In the data rows, the value 50 means zero.
Each pair is two rows. How far apart are they, by a hidden measure? 0 means very close, and 20 very far. Two or three weighted sums of its numbers give each row a place; it is the straight-line distance between the places.
array([53, 38, 48, 47, 53, 47, 57, 77, 63, 40, 48, 55, 65, 36, 43, 57])
array([55, 45, 41, 42, 47, 47, 56, 47, 46, 38, 54, 40, 59, 57, 43, 60]) -> 9
array([56, 64, 57, 47, 33, 37, 58, 64, 52, 50, 38, 62, 50, 48, 53, 52])
array([59, 54, 39, 48, 43, 46, 58, 47, 37, 54, 47, 40, 49, 63, 49, 59]) -> 3
array([60, 62, 52, 42, 36, 42, 48, 55, 60, 41, 45, 57, 47, 42, 47, 49])
array([58, 41, 40, 51, 60, 45, 47, 64, 67, 32, 66, 50, 68, 34, 38, 54]) -> 9
array([37, 50, 59, 39, 43, 61, 54, 44, 58, 36, 50, 49, 51, 46, 60, 52])
array([62, 71, 52, 48, 31, 42, 51, 55, 53, 58, 37, 57, 36, 46, 55, 48]) -> 10
array([61, 63, 59, 60, 45, 61, 48, 38, 45, 68, 61, 65, 52, 55, 46, 29])
array([57, 37, 43, 42, 56, 52, 47, 68, 71, 31, 55, 50, 61, 30, 38, 54]) -> 10
array([57, 40, 42, 43, 69, 54, 37, 53, 70, 43, 50, 48, 47, 28, 36, 56])
array([48, 45, 40, 68, 54, 41, 35, 55, 38, 59, 50, 45, 48, 57, 58, 44]) -> 8
array([56, 63, 57, 47, 33, 38, 58, 64, 51, 51, 39, 63, 50, 48, 53, 52])
array([58, 47, 35, 51, 53, 39, 55, 45, 42, 38, 67, 38, 69, 62, 40, 61]) -> 3
array([38, 43, 51, 74, 56, 38, 44, 67, 35, 53, 42, 58, 63, 64, 53, 39])
array([38, 43, 51, 73, 55, 38, 45, 66, 35, 53, 42, 58, 63, 64, 53, 40]) -> 2
array([30, 36, 52, 69, 66, 45, 46, 56, 36, 52, 45, 48, 53, 63, 52, 40])
array([64, 69, 47, 42, 35, 48, 41, 45, 61, 49, 44, 51, 33, 40, 50, 46]) -> 7
array([37, 53, 57, 39, 56, 64, 44, 29, 58, 48, 44, 47, 36, 44, 59, 55])
array([50, 47, 39, 44, 55, 52, 58, 37, 38, 52, 50, 28, 39, 62, 48, 60]) -> 15
array([57, 40, 39, 43, 45, 38, 62, 55, 38, 46, 57, 37, 62, 60, 49, 72])
array([48, 39, 43, 48, 63, 57, 48, 56, 61, 48, 50, 40, 40, 37, 46, 51]) -> 7
array([49, 51, 37, 78, 63, 42, 27, 46, 42, 52, 59, 48, 55, 59, 49, 32])
array([42, 37, 46, 69, 56, 35, 41, 65, 37, 52, 51, 51, 62, 59, 56, 47]) -> 8
array([38, 43, 51, 74, 56, 38, 44, 67, 35, 53, 42, 58, 63, 64, 53, 39])
array([42, 37, 46, 69, 55, 36, 42, 65, 37, 52, 51, 51, 62, 59, 56, 47]) -> 6
array([37, 53, 57, 39, 56, 64, 44, 29, 59, 48, 44, 47, 36, 44, 58, 55])
array([30, 52, 59, 40, 50, 69, 58, 33, 53, 51, 45, 38, 30, 49, 68, 52]) -> 7
array([31, 46, 63, 38, 57, 59, 51, 38, 57, 41, 45, 52, 50, 46, 56, 59])
array([43, 44, 42, 77, 64, 37, 34, 56, 41, 44, 60, 52, 69, 61, 46, 37]) -> 10
array([29, 36, 51, 69, 67, 45, 45, 56, 37, 51, 45, 47, 53, 63, 52, 40])
array([53, 53, 69, 50, 41, 62, 56, 49, 46, 61, 51, 70, 58, 54, 44, 33]) -> 13
array([62, 44, 38, 43, 55, 57, 40, 58, 72, 39, 54, 45, 47, 27, 40, 50])
array([51, 40, 43, 42, 62, 42, 52, 42, 42, 42, 51, 42, 59, 59, 37, 67]) -> 14
array([42, 45, 45, 69, 71, 45, 24, 43, 43, 57, 43, 51, 46, 56, 45, 39])
array([61, 64, 48, 51, 42, 36, 48, 53, 57, 41, 57, 57, 55, 45, 46, 49]) -> 3
array([36, 37, 50, 68, 73, 40, 32, 52, 41, 49, 44, 56, 59, 58, 43, 43])
array([44, 50, 46, 74, 54, 43, 37, 57, 36, 61, 40, 54, 50, 62, 55, 35]) -> 7
array([30, 36, 51, 70, 67, 44, 45, 57, 36, 51, 45, 47, 53, 63, 52, 40])
array([24, 45, 64, 39, 51, 64, 65, 42, 52, 43, 46, 43, 43, 52, 65, 56]) -> 5
array([49, 51, 37, 78, 62, 42, 27, 46, 42, 52, 59, 48, 55, 59, 49, 32])
array([37, 46, 58, 39, 40, 55, 61, 51, 53, 44, 51, 47, 52, 47, 69, 63]) -> 11
array([58, 39, 39, 51, 61, 46, 47, 66, 68, 31, 67, 50, 70, 33, 37, 54])
array([55, 62, 68, 56, 37, 63, 58, 49, 39, 77, 43, 71, 47, 58, 52, 32]) -> 12
array([54, 53, 68, 50, 41, 62, 56, 49, 46, 61, 51, 70, 58, 54, 44, 33])
array([66, 65, 46, 43, 31, 39, 48, 54, 55, 56, 46, 50, 35, 41, 58, 56]) -> 15
array([54, 53, 69, 50, 41, 62, 56, 49, 46, 61, 51, 70, 58, 54, 44, 33])
array([56, 40, 39, 43, 44, 38, 62, 54, 38, 45, 57, 37, 62, 60, 50, 71]) -> 18
array([50, 39, 42, 44, 63, 59, 50, 57, 65, 46, 50, 39, 40, 33, 45, 54])
array([53, 46, 44, 47, 45, 41, 65, 56, 37, 46, 48, 45, 63, 64, 46, 64]) -> 5
array([42, 45, 45, 69, 72, 45, 24, 43, 43, 57, 43, 51, 46, 56, 45, 39])
array([67, 72, 43, 52, 40, 41, 40, 44, 59, 49, 56, 52, 42, 43, 48, 45]) -> 8
array([44, 44, 42, 77, 64, 37, 35, 55, 41, 44, 61, 52, 69, 61, 46, 37])
array([35, 43, 46, 70, 66, 50, 38, 47, 38, 59, 44, 42, 39, 61, 54, 36]) -> 13
array([66, 65, 46, 43, 32, 39, 48, 54, 55, 56, 46, 50, 35, 41, 58, 56])
array([37, 53, 57, 39, 55, 64, 44, 29, 58, 48, 44, 47, 36, 44, 59, 55]) -> 12
array([57, 45, 39, 42, 48, 45, 56, 47, 44, 38, 55, 39, 60, 59, 41, 61])
array([24, 45, 64, 39, 51, 64, 65, 42, 52, 43, 46, 43, 43, 52, 65, 56]) -> 5
array([60, 65, 50, 43, 49, 44, 38, 41, 60, 53, 40, 55, 32, 40, 45, 52])
array([57, 47, 36, 53, 54, 39, 54, 46, 42, 38, 66, 39, 69, 62, 40, 59]) -> 5
array([42, 45, 45, 69, 72, 45, 24, 43, 43, 57, 43, 51, 46, 56, 45, 39])
array([54, 53, 68, 50, 42, 61, 56, 49, 46, 61, 51, 70, 58, 54, 44, 33]) -> 11
array([60, 65, 50, 43, 49, 44, 38, 41, 60, 53, 40, 55, 32, 40, 45, 52])
array([58, 39, 39, 51, 61, 46, 47, 66, 68, 31, 67, 50, 70, 33, 37, 54]) -> 13
array([38, 59, 59, 44, 38, 63, 57, 43, 52, 52, 41, 49, 40, 50, 69, 51])
array([41, 48, 73, 51, 50, 64, 66, 48, 39, 68, 48, 65, 51, 60, 49, 36]) -> 10
array([53, 35, 46, 42, 50, 47, 56, 70, 62, 40, 56, 48, 61, 34, 51, 65])
array([54, 57, 55, 42, 51, 39, 45, 50, 58, 46, 41, 60, 46, 42, 43, 56]) -> 4
array([48, 56, 57, 43, 45, 44, 58, 54, 52, 49, 42, 51, 40, 48, 52, 52])
array([61, 64, 48, 51, 42, 36, 47, 53, 57, 41, 57, 56, 55, 45, 46, 49]) -> 8
array([44, 31, 48, 44, 65, 53, 57, 66, 63, 38, 52, 44, 54, 36, 43, 57])
array([37, 50, 59, 38, 43, 62, 55, 43, 59, 36, 50, 49, 50, 46, 60, 53]) -> 4
array([60, 62, 52, 42, 36, 42, 48, 55, 60, 42, 45, 57, 47, 42, 47, 49])
array([57, 40, 39, 43, 45, 38, 62, 55, 38, 46, 57, 37, 62, 60, 50, 71]) -> 8
array([61, 70, 52, 48, 32, 42, 50, 55, 53, 58, 37, 57, 37, 46, 55, 48])
array([39, 59, 59, 44, 38, 63, 57, 43, 52, 53, 41, 50, 40, 50, 68, 51]) -> 8
array([44, 39, 44, 43, 56, 47, 66, 46, 37, 45, 52, 33, 53, 65, 46, 64])
array([50, 47, 39, 44, 55, 52, 59, 37, 38, 52, 50, 28, 39, 62, 48, 60]) -> 4
array([63, 52, 34, 43, 46, 50, 49, 38, 46, 46, 54, 34, 46, 56, 43, 56])
array([48, 49, 72, 50, 56, 59, 53, 44, 44, 65, 47, 73, 57, 54, 40, 39]) -> 10
array([59, 56, 62, 51, 37, 60, 55, 48, 41, 76, 52, 64, 45, 53, 55, 40])
array([60, 62, 52, 42, 36, 42, 48, 55, 60, 41, 45, 57, 47, 42, 47, 49]) -> 9
array([43, 53, 53, 39, 38, 60, 54, 42, 54, 51, 50, 42, 38, 45, 72, 59])
array([54, 54, 68, 50, 41, 61, 56, 49, 46, 61, 51, 70, 57, 54, 44, 33]) -> 14
array([29, 36, 51, 70, 67, 44, 45, 57, 36, 51, 45, 47, 53, 64, 52, 40])
array([61, 63, 59, 59, 45, 61, 48, 38, 45, 69, 62, 65, 52, 55, 46, 29]) -> 16
array([60, 62, 52, 42, 37, 42, 48, 55, 60, 41, 45, 57, 47, 42, 47, 49])
array([57, 41, 40, 43, 44, 38, 62, 55, 38, 46, 57, 38, 62, 60, 50, 71]) -> 9
array([60, 58, 51, 42, 33, 35, 55, 63, 54, 49, 47, 55, 48, 43, 56, 60])
array([60, 65, 50, 43, 49, 44, 38, 41, 60, 53, 40, 55, 32, 40, 45, 52]) -> 2
array([54, 53, 68, 50, 41, 62, 56, 49, 46, 61, 51, 70, 58, 54, 44, 33])
array([63, 40, 37, 43, 51, 50, 47, 66, 66, 46, 56, 43, 49, 29, 49, 61]) -> 9
array([50, 55, 74, 55, 38, 58, 66, 58, 38, 70, 44, 76, 61, 60, 50, 36])
array([50, 39, 42, 44, 63, 59, 50, 58, 65, 46, 51, 39, 40, 33, 45, 54]) -> 11
array([44, 60, 50, 48, 46, 61, 47, 32, 58, 43, 60, 44, 45, 47, 62, 48])
array([37, 53, 57, 39, 56, 64, 44, 29, 59, 48, 44, 47, 36, 44, 58, 55]) -> 6
array([66, 65, 46, 43, 32, 40, 48, 54, 55, 56, 46, 50, 35, 41, 58, 56])
array([63, 48, 33, 43, 43, 43, 55, 46, 40, 53, 55, 32, 48, 57, 52, 67]) -> 3
array([44, 50, 46, 74, 54, 43, 37, 57, 36, 61, 41, 53, 50, 62, 55, 35])
array([60, 62, 52, 42, 36, 42, 48, 55, 60, 41, 45, 57, 47, 42, 47, 49]) -> 4
array([43, 44, 43, 77, 64, 37, 34, 55, 41, 45, 60, 53, 69, 61, 46, 36])
array([63, 48, 33, 43, 43, 43, 55, 46, 40, 53, 55, 32, 48, 57, 52, 67]) -> 16
array([30, 36, 51, 69, 67, 45, 45, 56, 36, 51, 45, 47, 53, 64, 52, 40])
array([42, 58, 54, 39, 41, 67, 48, 34, 60, 44, 48, 44, 37, 43, 63, 48]) -> 5
array([57, 48, 38, 43, 60, 47, 45, 33, 44, 50, 49, 38, 45, 57, 39, 63])
array([42, 42, 46, 69, 59, 43, 35, 58, 43, 45, 49, 53, 60, 58, 47, 36]) -> 12
array([54, 53, 68, 50, 41, 62, 56, 49, 46, 61, 51, 70, 58, 54, 44, 33])
array([62, 71, 52, 48, 31, 42, 51, 55, 53, 58, 37, 57, 36, 46, 55, 48]) -> 10
array([37, 53, 57, 39, 55, 64, 44, 29, 58, 48, 44, 47, 36, 44, 59, 55])
array([53, 47, 45, 47, 44, 40, 65, 56, 36, 47, 48, 45, 63, 65, 47, 63]) -> 4
array([58, 48, 36, 51, 52, 39, 55, 46, 43, 38, 66, 40, 68, 61, 40, 60])
array([62, 53, 35, 43, 46, 51, 49, 38, 46, 45, 53, 34, 46, 56, 44, 56]) -> 4
array([59, 55, 40, 48, 42, 45, 58, 47, 39, 54, 46, 41, 49, 62, 49, 59])
array([36, 37, 50, 69, 73, 40, 31, 52, 41, 49, 44, 56, 59, 58, 43, 43]) -> 10
array([55, 62, 68, 56, 36, 63, 59, 49, 39, 77, 43, 71, 47, 58, 52, 32])
array([53, 46, 44, 47, 44, 41, 65, 56, 36, 47, 48, 44, 63, 65, 46, 64]) -> 15
array([57, 48, 38, 43, 60, 47, 45, 33, 44, 50, 49, 37, 45, 57, 39, 63])
array([66, 70, 47, 43, 35, 47, 41, 46, 61, 49, 44, 52, 33, 40, 49, 45]) -> 10
array([63, 48, 33, 43, 43, 43, 55, 45, 39, 53, 55, 32, 48, 58, 52, 67])
array([67, 71, 43, 51, 40, 41, 40, 44, 59, 49, 56, 51, 41, 43, 49, 45]) -> 9
array([35, 43, 46, 70, 66, 50, 38, 47, 38, 59, 44, 42, 39, 61, 54, 36])
array([61, 63, 59, 59, 45, 61, 48, 38, 45, 68, 62, 65, 52, 55, 45, 29]) -> 14
array([53, 38, 48, 47, 53, 47, 57, 77, 63, 40, 48, 55, 65, 36, 43, 57])
array([44, 31, 48, 43, 65, 54, 57, 67, 64, 38, 52, 44, 54, 35, 43, 58]) -> 8
array([33, 52, 64, 43, 39, 58, 64, 52, 51, 45, 43, 54, 54, 52, 66, 55])
array([42, 41, 46, 68, 59, 43, 35, 58, 45, 44, 49, 53, 60, 57, 47, 37]) -> 5
array([58, 63, 49, 50, 42, 38, 48, 52, 57, 40, 58, 55, 56, 46, 48, 50])
array([41, 48, 73, 51, 50, 64, 66, 48, 39, 68, 48, 65, 51, 60, 49, 36]) -> 7
array([59, 46, 43, 48, 51, 53, 50, 67, 64, 48, 47, 51, 51, 34, 46, 53])
array([50, 47, 39, 44, 54, 52, 59, 37, 39, 53, 50, 29, 39, 62, 48, 60]) -> 19
array([43, 46, 47, 68, 70, 47, 26, 42, 43, 58, 43, 53, 45, 55, 45, 38])
array([53, 63, 51, 44, 44, 49, 51, 46, 55, 55, 41, 46, 26, 45, 54, 49]) -> 13
array([64, 54, 30, 52, 51, 44, 48, 36, 43, 45, 65, 34, 55, 60, 42, 57])
array([60, 57, 51, 43, 34, 34, 54, 63, 53, 49, 47, 55, 49, 44, 56, 60]) -> 3
array([48, 45, 40, 70, 54, 40, 34, 56, 38, 60, 49, 46, 48, 57, 58, 43])
array([33, 51, 63, 46, 41, 56, 63, 53, 49, 45, 43, 55, 54, 53, 65, 54]) -> 8
array([33, 52, 64, 43, 40, 57, 64, 52, 50, 45, 43, 54, 54, 52, 66, 56])
array([35, 43, 46, 70, 65, 50, 38, 47, 38, 59, 44, 42, 39, 61, 55, 36]) -> 11
array([62, 52, 34, 43, 46, 50, 48, 38, 46, 46, 54, 34, 46, 56, 43, 57])
array([57, 45, 39, 42, 48, 45, 56, 47, 44, 38, 55, 39, 60, 59, 41, 61]) -> 6
array([50, 47, 38, 44, 55, 52, 59, 37, 38, 52, 50, 28, 39, 62, 48, 60])
array([42, 45, 45, 69, 72, 45, 24, 43, 43, 57, 43, 51, 46, 56, 45, 39]) -> 15
array([50, 47, 39, 44, 54, 52, 59, 37, 39, 53, 50, 29, 39, 62, 48, 60])
array([47, 55, 68, 52, 48, 69, 59, 39, 40, 76, 46, 60, 37, 58, 51, 32]) -> 13
array([54, 64, 51, 44, 43, 49, 51, 45, 54, 56, 41, 46, 26, 45, 54, 49])
array([63, 40, 37, 43, 51, 50, 47, 66, 66, 46, 56, 43, 49, 29, 49, 61]) -> 11
array([42, 53, 53, 39, 38, 60, 54, 41, 54, 51, 50, 42, 38, 45, 72, 59])
array([54, 56, 67, 51, 54, 64, 46, 35, 45, 73, 45, 69, 43, 52, 42, 35]) -> 11
array([59, 47, 43, 48, 51, 52, 50, 67, 64, 48, 47, 51, 50, 34, 46, 53])
array([53, 56, 66, 50, 54, 64, 45, 35, 46, 72, 45, 68, 43, 52, 43, 36]) -> 4
array([50, 39, 42, 44, 63, 59, 50, 58, 65, 46, 51, 39, 40, 33, 45, 54])
array([57, 37, 43, 42, 56, 52, 47, 68, 71, 31, 55, 50, 61, 29, 38, 54]) -> 11
array([48, 56, 56, 43, 45, 44, 58, 54, 53, 48, 42, 51, 40, 48, 52, 53])
array([48, 48, 71, 50, 56, 59, 52, 45, 45, 65, 47, 73, 57, 54, 40, 40]) -> 12
array([66, 65, 46, 43, 31, 39, 48, 54, 55, 56, 46, 50, 35, 41, 58, 56])
array([48, 49, 41, 69, 57, 48, 28, 48, 45, 52, 47, 48, 46, 55, 49, 33]) -> 11
array([44, 31, 48, 43, 64, 54, 57, 67, 64, 38, 52, 44, 54, 35, 43, 58])
array([57, 45, 39, 42, 48, 45, 55, 48, 45, 38, 55, 39, 60, 58, 41, 61]) -> 1
array([60, 65, 50, 43, 49, 44, 38, 41, 60, 53, 40, 55, 32, 40, 45, 52])
array([61, 64, 48, 51, 42, 36, 47, 53, 57, 41, 57, 56, 55, 45, 46, 49]) -> 5
array([48, 56, 56, 43, 45, 44, 58, 54, 52, 48, 42, 50, 40, 49, 52, 54])
array([61, 67, 49, 48, 34, 43, 52, 53, 49, 57, 39, 53, 39, 50, 54, 51]) -> 6
array([59, 46, 43, 48, 51, 53, 50, 67, 64, 47, 47, 51, 51, 33, 46, 53])
array([59, 56, 62, 51, 37, 59, 55, 48, 42, 75, 52, 63, 46, 52, 55, 40]) -> 11
array([54, 55, 63, 60, 48, 55, 54, 48, 43, 60, 63, 69, 66, 58, 43, 33])
array([36, 44, 46, 70, 65, 50, 38, 47, 38, 59, 44, 42, 39, 61, 54, 36]) -> 12
array([57, 40, 41, 43, 69, 54, 37, 53, 70, 43, 50, 48, 47, 28, 36, 56])
array([48, 49, 41, 69, 57, 48, 28, 48, 45, 52, 47, 48, 46, 55, 50, 32]) -> 5
array([49, 51, 37, 78, 63, 42, 27, 46, 42, 52, 59, 48, 55, 59, 48, 32])
array([38, 43, 51, 74, 56, 38, 44, 67, 35, 53, 42, 58, 63, 64, 53, 39]) -> 4
array([63, 44, 38, 43, 55, 57, 40, 59, 73, 39, 54, 45, 48, 27, 40, 50])
array([51, 33, 47, 42, 70, 49, 44, 62, 68, 36, 51, 53, 61, 31, 34, 61]) -> 9
array([67, 71, 44, 52, 40, 42, 41, 44, 58, 50, 56, 52, 42, 44, 48, 44])
array([62, 69, 51, 48, 33, 43, 51, 56, 54, 57, 38, 57, 37, 45, 54, 49]) -> 2
array([29, 36, 51, 70, 67, 44, 45, 57, 36, 51, 45, 47, 53, 64, 52, 40])
array([64, 55, 31, 52, 51, 44, 48, 36, 43, 46, 65, 34, 55, 60, 42, 56]) -> 4
array([48, 56, 56, 43, 45, 44, 58, 54, 53, 48, 42, 51, 40, 48, 52, 53])
array([38, 52, 55, 47, 48, 56, 54, 41, 56, 36, 61, 48, 59, 49, 59, 53]) -> 13
array([55, 55, 64, 59, 47, 56, 55, 47, 43, 61, 63, 70, 66, 57, 43, 33])
array([48, 56, 56, 43, 45, 44, 58, 54, 53, 48, 42, 51, 40, 48, 52, 53]) -> 17
array([35, 43, 46, 70, 66, 50, 38, 47, 38, 59, 44, 42, 39, 61, 54, 36])
array([58, 47, 35, 51, 53, 39, 55, 45, 42, 38, 67, 39, 69, 62, 40, 61]) -> 5
array([42, 45, 45, 69, 71, 45, 25, 43, 43, 57, 43, 52, 46, 56, 45, 38])
array([45, 60, 50, 48, 46, 60, 47, 32, 58, 44, 60, 44, 45, 47, 61, 48]) -> 1
array([60, 57, 52, 43, 33, 36, 55, 62, 53, 50, 47, 56, 49, 44, 56, 59])
array([58, 47, 44, 48, 50, 53, 50, 66, 63, 49, 47, 52, 51, 35, 46, 52]) -> 10
array([50, 55, 74, 55, 38, 58, 66, 58, 38, 70, 44, 76, 61, 60, 50, 36])
array([37, 53, 57, 39, 55, 64, 44, 29, 58, 48, 44, 47, 36, 44, 59, 55]) -> 14
array([57, 45, 39, 42, 48, 45, 56, 47, 44, 38, 55, 39, 60, 59, 41, 61])
array([58, 39, 39, 51, 61, 46, 47, 66, 68, 31, 67, 50, 70, 33, 37, 54]) -> 11
array([41, 48, 73, 51, 50, 64, 66, 48, 39, 68, 48, 64, 51, 60, 49, 36])
array([59, 56, 63, 51, 37, 60, 56, 47, 41, 76, 52, 64, 45, 53, 55, 40]) -> 4
array([57, 40, 39, 43, 44, 38, 62, 55, 38, 46, 57, 37, 62, 60, 50, 71])
array([45, 51, 46, 73, 53, 44, 38, 57, 37, 60, 41, 53, 50, 62, 55, 37]) -> 13
array([44, 60, 50, 48, 46, 61, 47, 32, 57, 44, 60, 44, 45, 47, 62, 48])
array([38, 52, 55, 47, 48, 56, 54, 41, 56, 36, 61, 48, 59, 49, 59, 53]) -> 4
array([36, 37, 50, 69, 73, 40, 31, 53, 42, 49, 44, 56, 59, 58, 43, 43])
array([60, 58, 51, 42, 33, 34, 55, 63, 54, 49, 47, 55, 48, 43, 56, 60]) -> 12
array([30, 52, 58, 40, 50, 69, 58, 33, 53, 50, 45, 38, 30, 49, 68, 52])
array([66, 70, 47, 43, 35, 47, 41, 46, 61, 49, 44, 52, 33, 40, 49, 45]) -> 8
array([50, 39, 42, 44, 63, 59, 50, 58, 65, 46, 51, 39, 40, 33, 45, 54])
array([44, 39, 44, 43, 56, 47, 66, 46, 37, 45, 52, 33, 53, 65, 46, 64]) -> 10
array([66, 70, 47, 43, 35, 47, 41, 46, 62, 49, 44, 52, 33, 39, 49, 45])
array([62, 71, 52, 48, 32, 42, 51, 55, 53, 58, 37, 57, 36, 46, 55, 48]) -> 2
array([42, 53, 53, 39, 38, 60, 54, 41, 54, 51, 50, 42, 38, 45, 72, 59])
array([24, 44, 64, 39, 51, 64, 65, 42, 52, 43, 46, 43, 43, 52, 65, 56]) -> 4
array([36, 37, 50, 68, 73, 41, 32, 52, 42, 49, 44, 56, 59, 58, 43, 43])
array([41, 48, 73, 51, 50, 64, 66, 48, 39, 68, 48, 64, 51, 60, 49, 37]) -> 14
array([58, 47, 35, 51, 53, 39, 55, 45, 42, 38, 67, 39, 68, 62, 40, 61])
array([57, 33, 43, 43, 53, 44, 54, 75, 65, 39, 57, 48, 63, 31, 47, 65]) -> 5
array([60, 58, 51, 42, 33, 34, 55, 63, 54, 49, 47, 55, 48, 43, 56, 60])
array([42, 42, 46, 69, 59, 42, 35, 58, 43, 45, 49, 53, 60, 58, 47, 36]) -> 11
array([53, 46, 44, 47, 44, 41, 65, 56, 36, 47, 48, 44, 63, 65, 46, 64])
array([66, 70, 47, 43, 35, 47, 41, 46, 62, 49, 44, 52, 33, 39, 49, 45]) -> 8
array([62, 48, 34, 43, 43, 43, 55, 45, 40, 53, 55, 32, 48, 58, 52, 67])
array([44, 31, 48, 43, 65, 54, 57, 67, 64, 38, 52, 44, 54, 36, 43, 58]) -> 10
array([54, 56, 67, 51, 54, 64, 46, 35, 45, 73, 45, 69, 43, 52, 42, 35])
array([37, 53, 57, 39, 55, 64, 44, 29, 58, 48, 44, 47, 36, 44, 59, 55]) -> 13
array([24, 45, 64, 39, 51, 64, 65, 42, 52, 43, 46, 43, 43, 52, 65, 56])
array([62, 40, 37, 44, 51, 49, 47, 66, 66, 47, 56, 43, 49, 29, 49, 61]) -> 9
array([48, 49, 41, 69, 57, 48, 28, 48, 45, 52, 47, 48, 46, 55, 50, 32])
array([57, 32, 43, 43, 53, 45, 54, 75, 65, 39, 57, 48, 63, 31, 46, 65]) -> 6
array([44, 51, 46, 74, 54, 43, 37, 57, 37, 61, 40, 53, 50, 62, 55, 35])
array([62, 71, 52, 48, 31, 42, 51, 55, 53, 58, 37, 57, 36, 46, 55, 48]) -> 8
array([53, 46, 44, 47, 44, 41, 65, 56, 36, 47, 48, 44, 63, 65, 46, 64])
array([56, 33, 43, 44, 53, 44, 53, 75, 63, 39, 57, 48, 63, 32, 47, 64]) -> 6
array([33, 52, 65, 44, 39, 58, 64, 52, 50, 46, 43, 55, 54, 53, 66, 55])
array([42, 42, 46, 69, 59, 42, 35, 58, 43, 45, 49, 53, 60, 58, 47, 37]) -> 5
array([33, 52, 64, 43, 39, 58, 64, 52, 51, 45, 43, 54, 54, 52, 66, 55])
array([38, 43, 51, 74, 56, 38, 44, 67, 35, 53, 42, 58, 63, 64, 53, 39]) -> 4
array([44, 39, 44, 43, 56, 47, 66, 46, 37, 45, 51, 33, 53, 64, 46, 64])
array([67, 72, 43, 51, 40, 41, 40, 44, 59, 49, 56, 51, 41, 43, 48, 45]) -> 12
array([60, 55, 61, 51, 38, 59, 55, 49, 43, 74, 52, 62, 46, 51, 55, 41])
array([48, 49, 72, 50, 56, 59, 53, 44, 44, 66, 47, 74, 57, 54, 40, 39]) -> 7
array([61, 64, 48, 51, 42, 36, 47, 53, 58, 41, 57, 56, 55, 45, 46, 50])
array([37, 53, 57, 39, 56, 64, 44, 29, 58, 48, 44, 47, 36, 44, 59, 55]) -> 7
array([60, 62, 52, 42, 36, 42, 48, 55, 60, 41, 45, 57, 47, 42, 47, 49])
array([54, 49, 68, 50, 38, 55, 63, 57, 40, 69, 53, 68, 59, 55, 53, 44]) -> 5
array([35, 43, 46, 70, 66, 50, 38, 47, 38, 59, 44, 42, 39, 61, 55, 36])
array([44, 31, 48, 43, 65, 54, 57, 67, 64, 38, 52, 44, 54, 35, 43, 58]) -> 4
array([57, 32, 42, 43, 53, 44, 54, 75, 65, 39, 57, 48, 63, 31, 46, 65])
array([55, 62, 68, 56, 37, 62, 58, 49, 39, 77, 43, 71, 47, 58, 52, 32]) -> 12
